rotation ticks, each row followed by its count of ticks:
The counts run from 0 to 351.
[ 21.7   5.1  33.3  13.0  18.6   0.9 -11.6  -6.4  17.6   8.9 -24.6  24.9
   8.1   5.3  35.7 -19.0   7.1  15.4  -6.5  19.5  18.7   2.5   2.4  17.3
   9.4   3.6  -3.4 -11.5  27.0 -17.0   3.3  20.7  13.9  -5.4   1.2]
302
[  9.6  -6.5  20.3  23.5  31.5   6.0 -25.0   9.8   1.7  -5.1 -30.9  20.2
  10.9   4.2  21.5  -9.4   4.4  15.4 -13.4   0.5  19.5   7.6  11.0   5.1
  18.0  14.2  34.9   1.9  25.0 -15.4  11.0   7.8  -1.8 -16.7   2.5]
339
[  8.1   0.4  12.0  40.9  20.3  12.0 -13.5  -8.0   1.7 -10.9 -20.1   1.5
  22.3   2.7  23.4 -29.0 -22.1  15.5 -31.9  -0.9   1.7   0.0  -6.8  12.0
   7.9   6.4  19.6  14.8 -11.4   9.2  14.3  19.6   6.7 -29.9  -8.1]
72
[  1.9   0.3  19.2  17.5  23.9   0.3 -17.9  -1.9  -7.8   6.2 -26.9  17.6
   3.7  10.2   7.8 -22.6 -17.8  10.1  -4.6  -4.1  14.5  13.6  18.4   5.5
  10.1  22.7   6.3  -7.6  20.5  -4.8  11.8  25.2   0.3 -46.0  -6.5]
55
[ 21.4   5.9  13.8  14.4   1.3  12.5 -14.0   0.2   3.9  -9.0 -27.2   6.9
  12.9   5.1   5.1 -26.8  -8.8  11.2 -27.9 -14.0  14.2   6.1   0.9 -13.4
  19.9  18.1 -26.1 -12.0  43.2   2.7  -1.6  10.1  12.4 -22.8  -1.2]
275
[  5.9   9.6  14.0  34.7   6.9   9.1  -7.7 -18.3  10.5  -0.1 -29.2  -3.9
  13.2   3.4   7.5 -35.2  -6.4  12.2 -29.3   8.2  12.3  10.6  -1.6  -1.1
  13.3  18.5 -16.4  -3.9  33.8 -14.4   5.2  24.3   9.3 -24.0   0.3]
270
[  1.6   6.6  13.3  23.5  18.7  10.9   9.0  -9.1   9.2  -5.0  -6.5  20.0
  21.0   6.9  25.2 -27.5   6.7  39.3  -1.8  12.1  14.9  -9.4 -14.7   8.7
  29.7 -16.3  10.0  -9.8  24.1   4.4 -12.8  24.8  -3.8  -5.9 -11.6]
16
[ 22.0   5.2  28.5  21.2  11.0   7.5  -8.6   7.2  -7.8  -2.4 -14.7  10.5
   1.7  15.3   1.7 -46.1 -11.8  24.0 -14.2 -16.6  -4.9  -5.7   5.3  -9.9
  21.0  27.8 -11.5  -8.1   3.0   2.7   4.6  28.4   9.1  -4.5 -12.1]
128
[ 25.7 -19.1  34.0   2.9  29.7  17.5 -28.7   0.8   3.0 -22.1 -16.3  14.3
   8.4   3.1  27.4  -6.0  -2.6  30.1 -32.1  -2.5   1.6  -8.5  -5.4   8.7
  23.8   4.5   3.4  -4.1   1.9   0.5  15.1  12.8   6.2 -16.5 -10.5]
192
[ 13.6 -18.1  26.1  21.8  15.5  18.0 -10.2  -3.7   0.0  24.1   2.0  25.5
  15.6  -3.3  14.9 -15.4 -28.3  33.6 -23.0  -7.9 -10.4 -24.8   9.4  17.3
   8.3  13.1  -2.9 -17.4  10.4  10.5  -5.4  -3.5  -2.1 -11.5 -17.8]
227
[  7.7  17.1   7.5  26.8   9.7  15.6  -7.6  -2.9  16.3  -9.4 -31.0   2.0
  15.4   7.1  10.8 -35.0  -4.5   5.9 -21.3   5.2  19.3  11.8  -4.6  -2.1
  22.7   2.1  -0.9  12.1  32.7  -6.2  -0.3  19.0  13.0 -18.6   2.5]
271
[ 19.5  -1.8  12.0  39.9  32.6   3.0 -22.7   5.6  -0.4 -22.9 -14.7  13.2
  15.9  12.6  14.6 -32.4   2.6  21.2 -33.0   1.9  -6.4   7.2   3.4  17.1
   7.9  10.3   7.3  11.0  -1.3   2.6  -8.4  17.4  13.2  -3.2  -4.5]
161
[ 20.4  -6.5  11.0  15.4  18.8  17.2 -10.2   0.5   4.7 -18.5 -10.9  12.8
  28.4   9.0  36.1 -25.5  -0.7  35.4 -20.3  -0.5   4.7 -13.6  -9.1  18.3
  17.0 -16.7  -6.1 -13.6   9.0   5.4  -0.1  -3.8  -4.5  13.7  -1.0]
10
[ 12.7  -6.6  18.9  -5.5  23.3  13.9 -26.5  17.4   6.0 -31.9 -14.2  19.7
  16.4  14.2  28.3 -12.2  -7.1  20.1 -18.1 -15.1  15.4   3.6  -0.4  10.3
  32.6  -5.7   0.9  -1.6  12.3  16.3   3.8 -10.8   2.0 -15.4  -6.9]
188
[ 32.6  -2.8  21.8  12.0  13.8  21.3 -19.7  13.7  11.5  -6.4  -9.6  10.5
  22.0   6.3  25.9 -17.7 -29.5  16.3 -38.5  -4.0   1.2  -0.8  -4.7   5.4
  13.2   9.7 -16.7   2.2   9.9   7.7   4.8 -12.0  16.7  -2.3  -6.1]
98
[  0.9  16.6  15.6  31.7  19.3  11.5   2.7   1.6  14.2  16.9 -16.5  24.5
  21.3   7.8  20.5 -35.9 -28.3  12.2  -3.5  12.0  10.3   1.2   3.4  14.4
  10.3  -6.1  21.1  17.7   9.2   9.9   3.7  12.4   9.9 -22.0   0.3]
235
[ 21.4  13.6  28.0  18.1   8.6  16.8   2.4  -7.4  15.3   9.2 -17.2  11.8
  13.2   8.2  10.4 -29.0 -21.7  20.7 -21.5  15.6   7.4  -1.9 -13.3   4.3
  16.9   2.0  -5.9  10.3  11.5   0.0   8.2  37.1  20.4 -20.0  -9.5]
108
[-23.5   3.3  12.6  31.0  10.0   9.6   0.6 -23.0  21.6   6.9 -13.3   6.5
  12.1  -6.8  14.2 -31.0  -2.9  22.3 -19.7   2.6  14.5 -12.7  -2.6   4.3
  33.3   1.6  -0.2  -2.9  27.8  10.4 -11.3  20.3  -3.1 -22.7   5.3]
268
[  6.3 -12.5  -3.6  16.9  23.9  22.2 -15.8  11.2   1.9  -7.8  -4.9  28.0
  21.1   0.3  13.7 -16.7 -17.2  36.3 -25.9 -13.5  -2.1 -14.2  -0.5  10.5
  20.3 -13.9   9.0   6.3  13.9  27.3  -9.3 -12.5  -4.2 -21.0  -4.1]
351
[ 11.5  -0.1  27.8  17.3  20.9  25.8  -7.5   1.1  23.9   2.9  -5.2  14.7
  20.7  -0.4  26.1 -21.1 -13.5  27.4 -31.0  17.1   4.3 -13.9 -14.7  10.8
  30.6  -6.9   4.9  19.7   2.6   5.5   3.5  13.0  10.8   1.8  -5.3]
104
[ 13.1 -11.7  20.8  12.5  13.5  12.0  -0.9 -15.2   8.3  -3.4  -1.6  18.9
  13.2  -5.7  18.2 -16.9   5.8  46.4 -15.8  -0.2   4.7 -28.2 -12.0   9.4
  22.7  -3.6  -6.2 -23.0  19.4   9.6  -6.7  18.7  -5.7  -2.7 -12.6]
12
[  5.1   5.4   6.6  32.5  16.6  17.3   0.4  -3.4   7.4   2.2 -19.7  19.2
  19.6  10.4  14.1 -41.0   5.5  33.2 -14.1  13.3  10.4  -8.0   1.8   7.4
  19.4 -15.8  15.3   8.5  23.0  -5.4  -4.4  17.7  -7.3   8.3  12.3]
141
[ 28.7   0.0  21.2  24.7  14.2   7.5  -4.2 -14.6   2.5  -5.1 -19.3  10.9
  22.4   4.1  34.2 -21.3   2.8  30.8 -22.7  16.8   8.4  -4.0 -12.2  21.3
   3.1  -2.5   0.3  -8.1  13.1 -12.1   6.1  22.7   5.0  -0.8  -9.9]
14
[ 17.0 -25.5  21.5  11.9  24.5  23.1 -31.9   0.8  -2.7  -9.9 -18.4  17.0
   2.3  -0.4   6.5  -8.5 -11.0  25.8 -39.0  -6.4  -1.8  -9.2  10.4   7.8
  17.3  16.1  12.3   5.3   9.3  -1.5  19.0   5.3   0.1 -23.4  -4.9]
66
[  3.6   0.1   0.8  22.4  24.9   1.4 -19.2  14.1   2.1  -6.8 -20.7  21.0
  21.2  14.2  20.3 -32.3  -6.5  20.9  -9.7 -18.6  11.8   2.6  18.4  10.1
  17.8   1.9  -3.5 -15.2  36.2   9.3 -17.1 -19.0  -4.3   0.3  13.8]
152
[ 16.9   4.1  16.6  38.3  27.8  -1.7 -22.2  12.0  -6.8 -18.7 -29.4  17.4
  15.6  11.3  13.4 -19.8 -12.6   6.0 -19.8 -16.3   2.0   8.8  10.3   4.4
   9.1  21.7  24.3   0.6   6.8   3.5   5.0   7.5   8.2 -28.6  -8.4]
344
[ -5.1 -10.2   7.5  17.4   5.8  25.4  -6.1 -18.7  11.5   9.8 -10.1   9.8
   7.6  -4.3   4.8 -28.9 -13.0  36.4 -31.3  -6.4   2.6 -27.5   5.8  11.7
  27.3  -9.4 -13.4  -4.6  24.2  17.0  -3.7   6.8 -11.1 -10.9   7.0]
263
[ 19.5   6.7  22.4  33.7  23.3   6.4 -14.2   5.6  12.5 -22.4  -8.4   4.5
  21.3   9.9  22.5 -34.2   0.6  24.9 -31.3   5.6  -5.0   0.4 -15.3   6.0
  18.6   5.4  -1.4  10.7   0.8   2.4  -8.6  18.7  18.2  11.9  -8.5]
287
[ 15.2   1.0  19.6  22.9   9.7  15.4 -16.7   2.8  -0.3  -3.8 -19.9   5.7
  -2.1   8.2 -10.7 -37.4 -20.2  16.2 -34.6 -18.3  -8.5  -3.7   9.2  -6.6
  20.2  22.8  -7.5  12.9   0.9  11.6   5.9  23.4  10.6 -23.1  -5.1]
254
[ -5.1   5.7   9.2  35.2  14.1   8.8   2.6  -9.7  10.0  12.9 -18.5  22.4
  12.1   4.8   9.9 -39.4   5.5  36.6  -2.6   2.8  14.0 -19.4   0.2   9.2
  23.2  -7.4  13.3  -5.0  23.9   4.1 -11.7  27.3  -8.4  -6.9   6.6]
142
[ 26.2  -3.5   5.4   6.6  20.2  16.1 -19.7 -11.3   4.3  -5.0 -22.7  29.1
  11.6   4.7  17.4  -4.1  -2.0  24.4 -31.0   7.0   4.8  -2.5   3.8  24.5
   2.0 -16.1 -15.9  -3.6  24.1  12.1   2.5  10.5  12.4 -29.0  10.1]
171
[ 16.7  -7.9   9.3  14.1  10.9  29.0 -14.2 -10.2   6.2   0.5 -24.7   8.8
  15.7  -7.6  20.3 -10.9 -20.6  12.5 -36.6  13.6  15.0   7.0   0.9   5.6
   9.8   0.4  -4.6  -0.5  42.9 -12.3  12.7  -2.3   6.6 -24.1  -3.7]
82
[ 21.7  -1.7  33.5   6.4  16.0  13.9 -12.5   7.6  12.2  11.5 -20.8  18.9
   5.9  11.5  30.6 -32.9  -8.9   7.9 -19.6   7.0  19.1   2.5  12.5   7.6
  18.6   7.0  -9.4  -4.3  31.7 -20.9  10.0  -3.3   7.6  10.6   4.2]
119
[ 11.5  11.3  37.1  20.4  19.6  11.2  -9.8  23.2  13.0  -9.4 -19.3  15.5
   7.8  15.4  13.9 -37.6   1.0  14.8  -9.7  -8.9  13.6  -6.4   4.2  -3.3
  34.7  13.1  16.0  13.8   5.9  -4.8   2.8  14.8   9.3   7.5   2.9]
125
[  0.9   6.7  10.1  24.0   3.2   5.1  -7.1  -9.4   4.0  -5.0 -14.8   4.4
  12.4   7.7   9.8 -38.3 -13.9  13.1 -17.6 -13.3  11.4   9.2   7.3  -7.7
  23.0  20.4 -28.1 -16.4  38.2   5.5  -9.1   8.6   6.7 -24.1  -4.4]
274
